Each row has a name. Each question is about the rows just above it.

[147 124 124 132 132 134 117 126  91 139  78 101 127 119 152  97 108 121
 140 124 158 123 124 114 117 129 111 129 164 121  82  98 100 125 125 116
 146 108 109 123  92  99 120 124 154 120 147 111 177 122 133 107 116  79
 147] : mimo
[ 84 155 124 111 130  75 144 152 117 131 202 147 147  89 130 173 131 130
 147 158  68 150 119 130 195 169  87  87 103 131 195 160 163 131 107 156
 106 122 135 120 175 151 151 203  78 146 134 161  48 149 130 140 160 191
 154] : kares
[174  96 118 149 150 162 110  86 141 148  29 108 119 172 125  70  98  83
 129 124 212  97 158 110  77  90 182 152 186 117  51  77  68 115 169 109
 144 111 137 110  88  90 100  11 189  89 137  84 229 104 119  79 124  70
  56] : San
[160 105 142 141 145 190 122 109 170 105  95 131 104 179 105 111 150 148
  88  90 159 110 135 144  57  84 185 178 114 128  96 126 122 131 148 103
 139 161 127 148 104 130 110  62 159 122 100 109 168 111 123 144  92  97
 143] : fuso
[123 140 148 117 123 146 131 159 104  97 166 122 116 108 142 145 160 196
 107  93  89 144  91 151 114 137  92 144  86 133 138 154 164 143  90 116
 141 155  90 164 109 145 137 210 113 159 114 144  96 133 143 177  88 114
 191] : niber
[108 131 125 126 125 116 138 121 169 126 165 153 134 140 100 155 138 113
 124 144 107 129 144 133 144 125 154 119 107 134 172 151 142 127 143 143
 108 138 143 122 170 151 133 108 105 128 114 141  88 135 117 133 151 181
 139] : Lop
[111 134 138 122 125 132 139 136 160 109 178 150 126 137 106 160 155 151
 108 119  97 132 126 146 127 125 140 135  86 136 170 162 160 135 123 133
 115 154 136 142 155 158 138 143 106 143 105 145  81 134 125 159 127 167
 173] : kozab
[153 103 106 148 142 131 117  84 155 162  51 123 134 167 114  89  88  52
 144 155 198 101 173 101 116 101 186 124 190 117  86  82  71 110 180 129
 124 101 164  89 127  97 106   5 168  84 141  94 201 114 111  65 161 114
  44] : naz
[104 134 121 125 121 106 138 126 160 131 167 154 138 133 105 157 130 110
 129 150 105 128 143 130 156 132 145 112 112 133 173 148 141 125 139 148
 105 131 158 117 172 148 135 114 103 126 122 142  87 138 117 128 157 183
 134] : zun
[162 111 138 139 143 178 118 118 134 113  83 116 108 157 128  99 136 150
 104  94 162 117 124 135  68  97 152 167 113 125  81 112 114 130 133 102
 149 145 111 113  87 117 114  93 163 125 116 106 177 113 132 137  88  76
 132] : dil
[ 97 145 134 116 115 108 142 146 143 113 199 152 133 114 115 170 152 152
 122 131  76 142 118 143 157 146 115 116  85 137 186 168 168 136 113 144
 111 145 135 138 167 159 145 178  88 151 114 155  57 142 129 159 136 182
 176] : ker
Whose row is [160 105 142 141 145 190 122 109 170 105  95 131 104 179 105 111 150 148
  88  90 159 110 135 144  57  84 185 178 114 128  96 126 122 131 148 103
 139 161 127 148 104 130 110  62 159 122 100 109 168 111 123 144  92  97
 143]? -> fuso
Whose row is [147 124 124 132 132 134 117 126  91 139  78 101 127 119 152  97 108 121
 140 124 158 123 124 114 117 129 111 129 164 121  82  98 100 125 125 116
 146 108 109 123  92  99 120 124 154 120 147 111 177 122 133 107 116  79
 147]? -> mimo
Where do [108 131 125 126 125 116 138 121 169 126 165 153 134 140 100 155 138 113
 124 144 107 129 144 133 144 125 154 119 107 134 172 151 142 127 143 143
 108 138 143 122 170 151 133 108 105 128 114 141  88 135 117 133 151 181
 139] appear? -> Lop
Whose row is [174  96 118 149 150 162 110  86 141 148  29 108 119 172 125  70  98  83
 129 124 212  97 158 110  77  90 182 152 186 117  51  77  68 115 169 109
 144 111 137 110  88  90 100  11 189  89 137  84 229 104 119  79 124  70
  56]? -> San
[162 111 138 139 143 178 118 118 134 113  83 116 108 157 128  99 136 150
 104  94 162 117 124 135  68  97 152 167 113 125  81 112 114 130 133 102
 149 145 111 113  87 117 114  93 163 125 116 106 177 113 132 137  88  76
 132] is in which row? -> dil

[142 169 129 131 140 168 132 112 161 154 144  92 116 188 123 133 124 113
 148 131 168 152 105 138 112 100  64 146 148 180 166]  sakob
[ 79 135  79 168 145 155 150 170 113 173 148 161  82 152 123 180 135  83
  88 119  94 131 105  99 129 108 215 132  79 161 109]  dozok
[ 80 135 108 179 137 160 139 163 111 175 140 122  81 142 122 174 134  88
  73 100 121 142 111 103 142 119 142 135 127 147 109]  sepe
[ 49 152  92 187 146 172 157 174 118 199 136 110  69 148 123 193 129  70
 123 122  92 139  75 104 119 123 254 139 140 150 122]  bemiz
[157 109 184 175 124  48 195 147  96  58 117 183  53 111  63  88  95 117
 130 139  75  35 148  80 161 227 161 158  89  96  30]  Bakin
[197 172 130 118 124 149 211 104 140 154 142 135  92 139  92 101 135 116
 111 116 122 121 116 102 144 120 100 115 170 141 106]  tefe
[100 123 130 166 139 134 145 161  99 164 132 154  83 196 101 151 146  95
  43  88 126 127 110 103 173 117 192 134 117 163  97]  tunen
[ 75 104 121 144 170 159  95 142 137 155  84  98 217 115 191 170 140 136
 121 141 140 161 146 156 170 107 156 102 114 170 130]  Fugi
Whose row is [ 80 135 108 179 137 160 139 163 111 175 140 122  81 142 122 174 134  88
  73 100 121 142 111 103 142 119 142 135 127 147 109]? -> sepe
Whose row is [157 109 184 175 124  48 195 147  96  58 117 183  53 111  63  88  95 117
 130 139  75  35 148  80 161 227 161 158  89  96  30]? -> Bakin
The row with [ 49 152  92 187 146 172 157 174 118 199 136 110  69 148 123 193 129  70
 123 122  92 139  75 104 119 123 254 139 140 150 122] is -> bemiz

